In the data rows, 128 means zero.
Here are some points:
[ 68 101 100 106 155 146  98 104 128 125 141 163  88 144 144 122 179 132
 129 144 164 126]
[145  87 106 113 113 107  77 149 128 159 147 125 145 112  86 159 139 167
 140 120 117 136]
[167  91 177 123  99 131 149  96 102  82  72 103 109  89 209  67 182 143
  94 134 177 110]
[186 118 127 173 149 112  68 169 105  93 149 143 154 101 175 120 117 107
 133 117 138 150]
[179 134 145 164 115 192 106 147 110 133 106 134 140 146 129 112 113 110
 133 147 114  70]
[152 101 131 188 116 139 165 125 139 112  83 124 115  73 168 156 135 157
  42 148 184 109]
[ 74  90  86 154 170 158 135 112 132 132 151 172  79 126 156  99 165 156
 110 161 125 134]
[140 185 137 143 139  50 132 159 163 158 141 162 110 129 104 131 130 169
 127 142  86 140]
[126 185 104 125 149 141 154 103 196  97 106  64 112 143 118 159  92 100
 144  40 110 175]
[121 131 189 176 116 104 100 188 123 117 206 120 139 156 143 103 138 109
 102 160 131 106]
[127 185 124 154  73  87 145 129 202 121  99 154 153 154 105 140  87 128
 159  46 127 160]
Here are 10 more points, each followed by its number:
[118 159 100 161 107 156 147 161 126  91 117  52 138 114 188  97 160 130
  94 154 181 115] 0
[ 58 206  88 119 129 125 146 125 182 154 125  99 126 121 128 186  72  78
 149  37  75 164] 1
[152 177 145 118 122  83 126 155 163 145 139 115 154 143 124 154 123 158
 183 114 133 117] 2
[176 145 191  94 131 120 152  84 145  68 121 161 115  82 184 132 153 163
  61 126 163 144] 3
[116  27 128 100 133 152 125 170 145 147 142 103 108 121 111 140  91  72
 171 141  85 112] 4
[ 94 133 175 118 174 130  77  90 113 135  84 191  80 139 187  79 164  82
  93 146 203 113] 5
[102 147 113 127  92 175 172 113 104 100  95  90 140  80 182 107 145 150
  54 109 191 104] 6
[114 117 108  91 189 136 138 138 109 164 108 149 103 113  59 162 129 144
 150 123  96 113] 7
[ 76 155 156 119 137  99  79 170  90 118 125 111 161  93 124 146 106 159
 141 164 159 100] 8
[ 52 144 125  77 129  94 123 142 129 158 160 128 141 126 112 166 100 110
 164  88  98 157] 9
Which two of these numbered points are nearest to each point below, looking only along the 7 directions in which the first points spread most? Their numbers follow each, nearest first.
[141 124 130 151 153 135 132 125 111 125 111 152 117 136 166  94 129 112
  75 153 175 107] > 0 5
[ 62  75 114 102  93  90 120 128 166 170 126  87 135  77 111 137  70  47
 191  88 108 186] > 9 2
[164  77 119 153 146 139 129 130 110 169 118 137 120 140 116 119 114  75
 159 141 117  89] > 4 8
[113 112 157 147 163 115 132 179 106 157 152 142 159  95 129 126  95 154
 148 155 139 109] > 8 4
[123 129 168 126 161 103 123 163 108 120 174 160 127 133 169 122 121 108
 134 141 111 129] > 8 4
Here are 10 other points, each followed by its number:
[ 84  55 113  94 184 176 116  88 123 101 124 180  95 116 167  82 143 170
  85 169 143 120] 0
[112  78  68 180 138  77  84 103  79 204 133  94 140 148 122 148  64 136
 179 170 103 132] 1
[164 124 162 114 128  86 105 100  75 116  99 151 128 126  80 127 125 153
 117 131 109 141] 2
[105 155 134 129 149  93 102 184 105 161 156 155 132 153 130 117 122 152
 150 121  87 161] 3
[132 149  89 136 147 153  78  85 129 104 137 163 119 162 161 122 168 145
  47 155 136 121] 4
[222 143 134 102 171 151 136  69  39 109 152  80 162 186  93 114 102 123
 140 175 117 120] 5
[118 111 121  96 165  91 161 180 120 133 119 185 107 113 149 144 125 136
 152 128 103 143] 6
[ 92 129 105 116 114  94  80 174 152 180 164 139 126 119 105 143 133 165
 172 128 158 122] 7
[ 67  63 122 126 159 157  98 150 121 187 150 121 119 115  77 153 110  80
 196  90 118 121] 8
[121 114  96 107  84 145 198 116 145 146 143  60 113 164 113 113 126 110
 158 103 116 193] 9
Which two of these numbered points are nearest to each point below, looking only along the 7 directions in which the first points spread most? Their numbers follow each, nearest first.
[108 184 140 125  61  86 121 159 142  99 137 159 102 137 108 186 176 153
 137 128 110 153] > 6 3
[141 158  85 161  90 151 139 116 182 149 110  97 137 136 131 162 135  97
 154  58 104 132] > 9 5
[163  96 146 194 132 136 119 118 111 138 136 136 159 125 107  93 123  97
 147 118  98 133] > 5 2
[120 177  84 146 125 154 116  87 133 143 121 194 110  76 158 124 165 119
  83 120 163  76] > 4 6
[158 131 158 114 122 114 156  82  96 123 180 121 165 126  93 115 139 155
 115 133  94 135] > 2 6
